Each row has a name. Each piece below is followed by the name of the row it came from, unless a question asks for something else. Each question is about the rows just above it.

K343: [147 100 136 126 106 195 123 161]
K252: [138 116 143 189 170 151 138 159]
K876: [150 136 121  84 133 167 122 158]
K240: [171 151 138 116 189 158 138 143]
K189: [170 143 138 116 151 138 189 158]
K17: [171 151 138 116 189 158 138 151]
[158 138 138 116 189 143 170 151] is which row reordered? -> K189
[116 138 138 143 151 158 171 189] is which row reordered? -> K240
The row named K240: -> [171 151 138 116 189 158 138 143]
The row named K343: -> [147 100 136 126 106 195 123 161]
[158 189 138 151 116 138 143 170] is which row reordered? -> K189

K619: [132 146  76 127 143]
K776: [ 84 136  91 157 111]
K726: [ 54 145 160 163 118]
K747: [118 160  55 163 145]
K868: [ 89 118 165 129 146]
K493: [ 89 118 165 129 111]
K339: [ 56  49 139 177 155]
Which row holds these entries in another order? [ 84  91 111 136 157] -> K776
Put [145 163  55 160 118] back in order: which row is it? -> K747
The row named K619: -> [132 146  76 127 143]
The row named K339: -> [ 56  49 139 177 155]
[118 163 160 145  54] is which row reordered? -> K726
The row named K868: -> [ 89 118 165 129 146]

K531: [ 54 108 134 132  98]
K775: [131 108  98  54 134]
K79: [ 54 108 134 132 123]
The row named K531: -> [ 54 108 134 132  98]
The row named K775: -> [131 108  98  54 134]
Which row holds these entries in another order? [132  98 134 108  54] -> K531

K31: [115 128 133 123 145 145 123 129 184 118 180 130 105 132 126 128 103  74
 161 132 174 130 123]
K130: [161 128 145 123 133 132 123 118 132 180 115 130 123 128 126 130 184 129
 174 105 104 145  74]
K553: [112 108 150 150 178 125 120 104 130 143  68  99 120 127  70  84 117 121
  91 118 127  98  86]
K490: [161 128 145 123 133 132 123 118 132 180 115 130 123 128 126 130 184 129
 174 131 122 120 123]
K789: [161 123 174 130 123 128 145 115 131 180 145 133  74 104 184 128 132 126
 123 129 105 118 130]
K544: [141 143  97 165 105 181  98  85 204 154 120 140 174 189  72 117 146 103
 132 105 104 145  74]
K967: [160 119 141 141 148 133 129 111 131 178  85 103 118 133 143 140 156 147
 147 145 119 127 141]
The row named K544: -> [141 143  97 165 105 181  98  85 204 154 120 140 174 189  72 117 146 103
 132 105 104 145  74]
Put [130 118 105 129 123 126 132 128 184 104  74 133 145 180 131 115 145 128
 123 130 174 123 161] back in order: which row is it? -> K789
The row named K31: -> [115 128 133 123 145 145 123 129 184 118 180 130 105 132 126 128 103  74
 161 132 174 130 123]
Put [ 74 104 105 115 118 123 123 123 126 128 128 129 130 130 132 132 133 145
 145 161 174 180 184] back in order: which row is it? -> K130
Which row holds these entries in another order? [ 74 145 104 105 174 129 184 130 126 128 123 130 115 180 132 118 123 132
 133 123 145 128 161] -> K130

K949: [104  94 197 149]
K217: [166  85  90 169]
K927: [ 38 132 121 133]
K625: [ 96  75 131 179]
K575: [ 70 133 175 113]
K720: [124 138 146 104]
[ 70 175 113 133] is which row reordered? -> K575
The row named K625: -> [ 96  75 131 179]
[ 90 169 166  85] is which row reordered? -> K217
The row named K217: -> [166  85  90 169]
[149 197  94 104] is which row reordered? -> K949
The row named K575: -> [ 70 133 175 113]

K275: [158 164  93 153 156 121 116 131 141 112]
K520: [130 127 125 134 133 136 131 132 118 148]
K173: [118 134 148 132 133 126 130 136 125 131]
K528: [153  93 116 131 156 141 164 112 159 121]
The row named K275: -> [158 164  93 153 156 121 116 131 141 112]
Put [118 125 126 130 131 132 133 134 136 148] back in order: which row is it? -> K173
Which row holds these entries in another order? [ 93 112 116 121 131 141 153 156 158 164] -> K275
Which row holds these entries in another order? [131 141 121 116 159 164 153 112  93 156] -> K528
Put [118 125 127 130 131 132 133 134 136 148] back in order: which row is it? -> K520

K715: [159  82 151  98 118 165 149]
K109: [134 147 141 169 116 165  97]
K185: [ 94 179 135 147  88  92  88]
K91: [147 134 165 116 169 142  97]
K308: [160  98 149 118  82 165 151]
K931: [106 137 150 105 176 111 191]
K783: [ 95 143 135 126 139 103 144]
Which row holds these entries in another order? [147 141 169 116 165  97 134] -> K109
[147 142  97 134 169 116 165] is which row reordered? -> K91
The row named K783: -> [ 95 143 135 126 139 103 144]
Put [ 82  98 118 149 151 159 165] back in order: which row is it? -> K715
The row named K91: -> [147 134 165 116 169 142  97]

K609: [156 127 130 134 140 128  83  99 109  50 139  81]
K633: [129 123 150 112  91 138 121 120  90 105 156 101]
K467: [122 129 148 117  91 126 124 122  86 101 160 106]
K169: [169 112 108 142 121 164 133 119 160 116 127 106]
K842: [117  96 171 139 107 114 121 109 100  99 157 155]
K346: [157 108 103 126 112 168 121 120 173 120 125 109]
K925: [126 110 170 159  89 101 129 114  85  93 170 161]
K970: [128 107 165 158  86 101 131 115  85  93 169 153]
K322: [128 123 148 112  99 133 128 122  92  97 171 102]
K658: [158 124 104 131 152 158 122 109 175 100 121 111]
K891: [122 129 148 117  91 126 122 122  86 101 160 106]
Which row holds these entries in another order? [106 122 129 148 117  91 126 122 122  86 101 160] -> K891
The row named K842: -> [117  96 171 139 107 114 121 109 100  99 157 155]
The row named K925: -> [126 110 170 159  89 101 129 114  85  93 170 161]

K908: [ 97 128 107 151]
K721: [129 107 151  97]
K218: [134  87 206  80]
Put [ 97 107 129 151] back in order: which row is it? -> K721
Which row holds these entries in another order? [ 97 107 128 151] -> K908
The row named K721: -> [129 107 151  97]

K778: [121 115 124 132 136 135 134 123 135 135 139 129 131 125 123 121 130 110
 126 137 120 130 120 143 133 130 180 132 127 130 152 113 131 121 129 139
 120 103 140 122 135 133 110 126 117 129 122 115 120 127 132 121]
K751: [123 117 129 135 136 134 137 119 138 142 135 135 128 127 116 116 131 112
 128 135 126 135 116 144 133 132 182 138 126 126 152 119 129 126 127 137
 117 152 140 120 130 132 119 124 116 124 120 114 123 129 129 121]
K396: [139 125 135 120 129 129 140 121 127 132 130 123 121 117 115 122 103 135
 121 138 130 127 136 130 123 132 133 115 134 121 124 135 110 129 126 120
 152 143 131 128 180 130 126 110 120 113 133 132 121 137 135 120]
K282: [121 115 124 132 136 135 134 123 135 135 139 129 131 125 123 121 130 110
 126 137 120 130 120 143 133 130 180 132 127 130 152 113 128 121 129 139
 120 103 140 121 135 133 110 126 117 129 122 115 120 127 132 121]
K81: [121 115 124 132 136 135 134 123 135 135 139 129 131 125 123 121 130 110
 126 137 120 130 120 143 133 130 180 132 127 130 152 113 131 121 129 139
 120  58 140 122 135 134 110 126 117 129 122 115 120 127 137 127]
K414: [117 117 118 126 130 134 136 130 123 123 138 127 139 123 134 127 127 119
 123 136 116 120 132 130 132 136 180 118 126 136 152 105 132 118 128 143
 130  94 140 130 133 131 111 130 119 131 125 119 115 127 137 126]
The row named K751: -> [123 117 129 135 136 134 137 119 138 142 135 135 128 127 116 116 131 112
 128 135 126 135 116 144 133 132 182 138 126 126 152 119 129 126 127 137
 117 152 140 120 130 132 119 124 116 124 120 114 123 129 129 121]
Which row holds these entries in another order? [103 110 110 113 115 115 117 120 120 120 120 121 121 121 121 121 122 123
 123 124 125 126 126 127 127 128 129 129 129 130 130 130 130 131 132 132
 132 133 133 134 135 135 135 135 136 137 139 139 140 143 152 180] -> K282
The row named K81: -> [121 115 124 132 136 135 134 123 135 135 139 129 131 125 123 121 130 110
 126 137 120 130 120 143 133 130 180 132 127 130 152 113 131 121 129 139
 120  58 140 122 135 134 110 126 117 129 122 115 120 127 137 127]
The row named K414: -> [117 117 118 126 130 134 136 130 123 123 138 127 139 123 134 127 127 119
 123 136 116 120 132 130 132 136 180 118 126 136 152 105 132 118 128 143
 130  94 140 130 133 131 111 130 119 131 125 119 115 127 137 126]

K754: [ 94 131 124 131 127 162  98  92 134 150 101  70 159  76 111 124 135 123
  89 108 195 132 107]
K637: [151 125 115  98 124 111 162 109  94 134 124  76  70 159 101 107 109 131
 195 167 118 189 131]
K5: [159 134 162  98 131  70 124 107 101 108 151 111 195  94  76 124  89 127
 123  92 135 131 132]
The row named K637: -> [151 125 115  98 124 111 162 109  94 134 124  76  70 159 101 107 109 131
 195 167 118 189 131]
Which row holds these entries in another order? [ 70  92 101 131 195 162 135  94 132 124 127 150 107 134 159 111 124  76
  89  98 108 131 123] -> K754
Put [ 94  98 111  70 115 167 131 159 109 107  76 195 189 162 124 131 118 124
 125 109 151 134 101] back in order: which row is it? -> K637
The row named K754: -> [ 94 131 124 131 127 162  98  92 134 150 101  70 159  76 111 124 135 123
  89 108 195 132 107]
Which row holds these entries in another order? [132 159 134 162  98 131  70 124 107 101 108 151 111 195  94  76 124  89
 127 123  92 135 131] -> K5

